In the data rows, the value 128 means zero.
Each pair is two rows. How far apart are they, by a hidden measure? 0 means very close, and 20 very far. Two or three weighted sums of its numbers give each row a place; it is the straight-line distance between the places.
[110 132 100 103 208  71 143 163  50 149]
[157 132 114 148 126 113 170 205  95 121] >> 10
[144 141 147  91  94 138 139  87 157 155]
[128 135 167  97 101 104 153 154  88 111] >> 5
[139 141 124 128 119 158  84 151 113  91]
[ 91 149 128 158 148 103 125 150  70 146] >> 7
[ 79 148 100 123 122 148  90 209  79 104]
[ 84 108 111 105 100 150  88 162 112 142] >> 4
[197 155 181 170  90 128 184  84 202 134]
[ 30 150 114 119 123 177  78 159 114  75] >> 4
[101 126  80 103 160 104 115 174  78 125]
[192 131 116 142 175  96 151 184  75  85] >> 6
[133 177 157 157 119 179 101 158 110  51]
[145 142 162 140 115 123 131  95 149 127] >> 5
[117 124 114  84 130  92 133 120 108 156]
[163 128 110 181 155 156 108 123 128  91] >> 8
[147 122  74 180 195 105  68 224  74 137]
[126  99 120  76 165 106 139  88 149  99] >> 16
[114 123 133 162 103 173  92 146 119 113]
[110 138 120  36 117 135 145 100 159 130] >> 9
[196 126 162 155 154 114 174 102 160  96]
[204  97 120 118 172  70 155 139 101 101] >> 8
[112 178 163 109  39 176 116 120 163  82]
[141 117 153 161 171 126 181  44 179 131] >> 10
[184 128 167 162  76 108 191 111 125  98]
[ 19 197 136  73  21 184  85 151 124  77] >> 5
[135 182 143 191 115 140 102 211  83 106]
[ 47 199 134 164  44 255  51 133 161  56] >> 9
[171  99 115 112 150  82 153  41 176 140]
[201 126 182 109  52 132 167  94 182  74] >> 14
[121  82  83 109 142  79 116  81 122 201]
[110 140  84  88 147 120 103 140 165 150] >> 4
[144 132 162 131  86 142 128  87 129  74]
[131 136 104 122 144 102 165 150 130 171] >> 8
[165 117 131 110 117 129 146 103 123 117]
[141 138 108 126 105 176  72 114 181 143] >> 7
[ 59 161 120  89 129 189  27 139 110  83]
[145 110 122 137 140  30 200 138  73 198] >> 8
[102 141 142 168 125 173  89 189 102 118]
[ 63 212 155 113 112 153 127 185  76 134] >> 8
[126 128 136 110  85 173 105  77 149  93]
[166 105 143 177  98 130 154  78 177 122] >> 2
[123 129 125 114 140 134 117  53 181 136]
[ 84 132 121  82 118  86 150 139 110 200] >> 6
[143 185 150 153  84 245  25 170 116  38]
[173 115 183  88  54 147 135  29 178  36] >> 15
[151 115 100 133 141  86 144 169 121 119]
[143 127 105 106 158 105 110 157 109 125] >> 4
[166 124 164  86 125  80 187  63 103 221]
[ 80 127  93 103 151 162  87 165 151 104] >> 11
[120 131 149 190 130 160 120 139 129 166]
[148 116 173 114  80  76 169  49 173 184] >> 11
[117 119 122 126 166 143 126  72 147  92]
[150 163 112 136 123 127 143 187 107  89] >> 11
[151  98 126  86 174 108 140  91 156  90]
[ 68 206 159  70  81 198 109 104 169 112] >> 5
[195 113 113 174 153 113 157 108 174 180]
[168  70 114  76 164  32 196  95 142 217] >> 8
[104 174 118 165 138 142 104 176  98 157]
[114 140  92 128 173 124 135 114 165 165] >> 7
[ 78 107  82  66 172  87 125 132  67 152]
[151  64  93 193 152 127  87 104 136 134] >> 9
[166  92 136  82 122  49 170 103 106 160]
[ 88 149 105 182 123 216  43 250  75  81] >> 17
[160 106 150 151 153 114 172 115 178 156]
[141 117 118 158 133 136 143 167 109 181] >> 7
[114 111 146  90 138 101 140 109  70 111]
[158 177 151 144 132 170  83 156 114 100] >> 10
[156 129 145 102 120 106 144 123  84  88]
[ 51 175  94 184 107 198  39 255  66  84] >> 13
[ 81 170 139 190 101 165  92 173 105 157]
[ 68 152 136  88 131 158  96 165 123 141] >> 5
[143 156 143 140  95 138 155 126 178 107]
[162 141 173 181 116 132 173 128 160 105] >> 7
[207 105 127 191 110 129 152 140 143 124]
[111 121  99 108 153 117  98 139 147 135] >> 8
[ 65 162 127 109 146 156 105 175  95 102]
[112 168 144  73 128 160 133 151 120  87] >> 2
[103 142 108  79  93 141 123 151 118 113]
[ 90 156 137  32 125 120 145  59 146 150] >> 11
[131 105 107  94 159 121 128  96 122 132]
[141 131 128  97 148 114 135 141 113 106] >> 4
[105 116 153 112  88  99 135 171  98 165]
[166 106 119 216 176 154 109 160  76 133] >> 9
[108 157 157 173 134 145 129 155  93 115]
[195  56 104 133 202  92 149  67 174 148] >> 8
[122  90 103 112 150  76 181 154 127 220]
[146 176 220 100  41  89 160 109  89  75] >> 13
[103 132 129 178 113 187  96 181 136 122]
[100 102 108 145 179 136  92 152  64 104] >> 9
[128 155 125 138 149 103 160 174 152 128]
[ 83 145 103  73 195 110 134  84 135 132] >> 11
[111 142  83 206 148 201  18 187 109  66]
[102 134 138 164  80 132 150 100 126 143] >> 12
[208 101 152 127 126  88 173  58 171 180]
[118 125 146  79 120 133 136 115 150 108] >> 3
[146 172 176 140  42 127 204 132 152 135]
[185 162 160 143  73 116 172 123 158  96] >> 4
[113  97 119 199 160 144 103 104 140 175]
[115  90 114 101 172 102 144  27 131 183] >> 11
[114 127 106 142 146 155  70 134 143 185]
[151 104  94 174 160 130  90 113 139 133] >> 7
[131  82 116 119 165 105 163  83 149 132]
[113 105  94  95 205  91 159 125 141 152] >> 3
[134 171 186 155  84 192 143   9 197  66]
[121 134 157 153 143 122 189 129 108 187] >> 10
[ 69 181 113  96 181 221  44 187 110  97]
[147 118 130  90 106  85 166 117 108 137] >> 12
[ 56 145  75 122 134 166  68 182 131 139]
[130 130 103 146 141 152 117 122 128  95] >> 7
[186 130 129 173 127 109 141  92 129 102]
[167 133 118  83 133 111 122 186  82 146] >> 12
[155  96 116 209 150 125  96 109  97  82]
[ 54 176 107  99 126 190  61 192 127  92] >> 7
[155  93  97 195 114 106 129  81 190 204]
[116 161  75 153 158 153 105 171 166 132] >> 2
[ 87  99 101  87 135  93 150 132 134 114]
[104 190 126 118 110 183  75 154 110  44] >> 5
[ 92 122 125 147 134 180  54 129 139 179]
[122 164 140  36 110 112 144 105 103 102] >> 14
[142 137 164 104 155 108 197 137 121  75]
[156  67 100 109 135  81 155  54 180 182] >> 14
[132 128 167   2  88  44 213 106  87  75]
[155 128 145 191 158 121 151 121 172 153] >> 13
[126 114 102 131 163 106 104 129 117 146]
[ 83 183 152 101  79 147 108 165  94 121] >> 7
[ 67 146 118  92 112 116 131  80 130 174]
[ 72 122 105 122 139 168 104 135 139 155] >> 10
[166  57 132 101 101  72 161  72 156 192]
[198  88 118 150 181  52 196 121  88 158] >> 5
[180 123 173 184  54 159 190  81 200 102]
[153 152 190 119  93  99 198 112 100 121] >> 9
[141 144 121  91 130 124 125 100 115 121]
[109 123  93 153 172 163  88  96 154  85] >> 5
[105 144 142 123  44 158 123 131 156 164]
[126  77 107 138 146  83 137 126  75 186] >> 5
[163 112 133 117 108 116 160  90 159 124]
[138 160 161 145  51 200 116 120 178  85] >> 8
[163  73 111 135 172  98 143  50 193 126]
[106 120 153 102  90 146 126  91 169 179] >> 12
[ 73 157  96 127 145 125 130 192  97 110]
[124 176 156 152  88 149 148 175 151 108] >> 9
[124 130 138 159  91 115 145  71 149 177]
[101 109 135  49 139 103 142  93 139 168] >> 8
[ 99 160 154 122  54 141 130 203 123 156]
[179 140 144  92 126 149 161  91 187 113] >> 11
[ 85 166 150  96  64 181  72 145 147 118]
[129 165 109 187 114 186  41 177  86 111] >> 9
[147 103 113 111 126 112 130  82 129 137]
[151 135  86 147 151 162  88 174 123 120] >> 10
[142 141 124 157 143 121 109 208   2  68]
[133 157 161 122 130 126 152 148  74  97] >> 8
[146 125 154 105 107 178 106 118 160  92]
[104  99 110 133 137 108 149 119 120 134] >> 12
[ 97 175 139 134 143 218  61 104 187  12]
[109 104 133  86 134 109 127  77 119 154] >> 6
[128 124 103 128 103 149 125 116 126 137]
[149 104 125 189 154 128 113 101 143  74] >> 4
[ 74 120  83  74 192 113 103  90 112 124]
[177  83  87 183 183  98 131 113 151 115] >> 9
[164 108 141 149  87 210  97 130 136  80]
[ 93 157 141 110 112 154 130 137 164 140] >> 9
